[29. 26. 43. 31. 37. 57. 55. 55. 65. 26. 50. 69.]
[45. 64. 72. 46. 71. 67. 34. 48. 30. 63. 41. 41.]
[18. 36. 60. 29. 52. 65. 51. 55. 55. 34. 45. 69.]
[59. 36. 51. 34. 71. 26. 47. 29. 56. 72. 61. 54.]
[35. 61. 57. 62. 41. 82. 50. 69. 37. 31. 39. 47.]
[33. 52. 61. 46. 53. 82. 40. 60. 39. 32. 39. 55.]
[52. 31. 44. 32. 58. 26. 53. 30. 61. 63. 59. 60.]
[75. 53. 34. 66. 36. 20. 59. 47. 59. 65. 60. 42.]
[30. 59. 55. 58. 42. 82. 49. 70. 40. 30. 39. 53.]
[74. 55. 31. 75. 33. 40. 61. 60. 57. 48. 59. 41.]
[79. 56. 32. 70. 32. 31. 60. 56. 58. 53. 55. 38.]
[26. 43. 69. 32. 67. 70. 36. 49. 40. 42. 43. 60.]
[25. 48. 67. 37. 59. 80. 40. 58. 39. 40. 40. 58.]
[77. 45. 42. 57. 47. 20. 53. 33. 61. 71. 64. 46.]
[80. 62. 32. 74. 25. 43. 55. 59. 54. 47. 56. 43.]
[68. 60. 60. 50. 71. 35. 37. 32. 38. 80. 58. 40.]
[68. 48. 42. 50. 48. 16. 60. 37. 61. 69. 61. 46.]
[30. 37. 68. 22. 74. 47. 41. 30. 50. 56. 50. 58.]
[31. 51. 63. 42. 55. 85. 42. 60. 36. 35. 43. 54.]
[53. 71. 70. 53. 69. 62. 33. 46. 29. 66. 44. 38.]
[23. 40. 66. 24. 74. 55. 44. 37. 50. 57. 46. 57.]
[60. 41. 22. 63. 21. 44. 65. 61. 66. 34. 53. 57.]
[30. 21. 41. 35. 39. 53. 60. 51. 64. 29. 48. 71.]
[44. 35. 56. 24. 69. 34. 44. 24. 59. 66. 57. 58.]
[42. 25. 50. 25. 59. 35. 49. 33. 64. 56. 58. 66.]
[46. 68. 46. 73. 33. 71. 55. 74. 41. 33. 41. 40.]
[75. 70. 53. 67. 59. 39. 42. 46. 38. 69. 53. 29.]
[23. 46. 57. 43. 46. 77. 51. 63. 43. 26. 37. 54.]
[30. 50. 61. 44. 54. 89. 42. 58. 36. 32. 40. 56.]
[38. 26. 53. 21. 62. 35. 50. 32. 60. 55. 57. 68.]
[27. 58. 70. 42. 62. 79. 40. 55. 37. 40. 41. 52.]
[35. 25. 53. 22. 60. 37. 48. 33. 60. 51. 52. 67.]
[30. 54. 61. 42. 54. 87. 38. 61. 39. 32. 38. 58.]
[27. 33. 65. 22. 70. 47. 40. 34. 52. 54. 47. 63.]
[21. 40. 68. 22. 71. 51. 46. 38. 49. 56. 48. 59.]
[43. 69. 74. 47. 71. 72. 33. 48. 28. 56. 40. 43.]
[42. 38. 57. 28. 68. 20. 50. 30. 59. 68. 57. 53.]

[74. 55. 31. 75. 33. 40. 61. 60. 57. 48. 59. 41.] 0
[43. 69. 74. 47. 71. 72. 33. 48. 28. 56. 40. 43.] 0
[42. 38. 57. 28. 68. 20. 50. 30. 59. 68. 57. 53.] 1
[30. 54. 61. 42. 54. 87. 38. 61. 39. 32. 38. 58.] 1
[52. 31. 44. 32. 58. 26. 53. 30. 61. 63. 59. 60.] 0
[80. 62. 32. 74. 25. 43. 55. 59. 54. 47. 56. 43.] 1
[53. 71. 70. 53. 69. 62. 33. 46. 29. 66. 44. 38.] 0
[79. 56. 32. 70. 32. 31. 60. 56. 58. 53. 55. 38.] 1
[27. 33. 65. 22. 70. 47. 40. 34. 52. 54. 47. 63.] 0
[25. 48. 67. 37. 59. 80. 40. 58. 39. 40. 40. 58.] 1
[59. 36. 51. 34. 71. 26. 47. 29. 56. 72. 61. 54.] 0
[75. 70. 53. 67. 59. 39. 42. 46. 38. 69. 53. 29.] 0
[23. 40. 66. 24. 74. 55. 44. 37. 50. 57. 46. 57.] 1
[31. 51. 63. 42. 55. 85. 42. 60. 36. 35. 43. 54.] 1
[44. 35. 56. 24. 69. 34. 44. 24. 59. 66. 57. 58.] 0
[30. 59. 55. 58. 42. 82. 49. 70. 40. 30. 39. 53.] 0
[18. 36. 60. 29. 52. 65. 51. 55. 55. 34. 45. 69.] 0
[46. 68. 46. 73. 33. 71. 55. 74. 41. 33. 41. 40.] 0
[30. 50. 61. 44. 54. 89. 42. 58. 36. 32. 40. 56.] 1
[68. 48. 42. 50. 48. 16. 60. 37. 61. 69. 61. 46.] 1
[26. 43. 69. 32. 67. 70. 36. 49. 40. 42. 43. 60.] 1
[68. 60. 60. 50. 71. 35. 37. 32. 38. 80. 58. 40.] 0
[30. 21. 41. 35. 39. 53. 60. 51. 64. 29. 48. 71.] 0
[23. 46. 57. 43. 46. 77. 51. 63. 43. 26. 37. 54.] 0
[38. 26. 53. 21. 62. 35. 50. 32. 60. 55. 57. 68.] 0
[27. 58. 70. 42. 62. 79. 40. 55. 37. 40. 41. 52.] 0
[75. 53. 34. 66. 36. 20. 59. 47. 59. 65. 60. 42.] 1
[35. 61. 57. 62. 41. 82. 50. 69. 37. 31. 39. 47.] 0
[42. 25. 50. 25. 59. 35. 49. 33. 64. 56. 58. 66.] 0
[29. 26. 43. 31. 37. 57. 55. 55. 65. 26. 50. 69.] 0
[33. 52. 61. 46. 53. 82. 40. 60. 39. 32. 39. 55.] 1
[60. 41. 22. 63. 21. 44. 65. 61. 66. 34. 53. 57.] 0
[45. 64. 72. 46. 71. 67. 34. 48. 30. 63. 41. 41.] 0
[21. 40. 68. 22. 71. 51. 46. 38. 49. 56. 48. 59.] 1
[35. 25. 53. 22. 60. 37. 48. 33. 60. 51. 52. 67.] 0
[77. 45. 42. 57. 47. 20. 53. 33. 61. 71. 64. 46.] 0
[30. 37. 68. 22. 74. 47. 41. 30. 50. 56. 50. 58.] 0
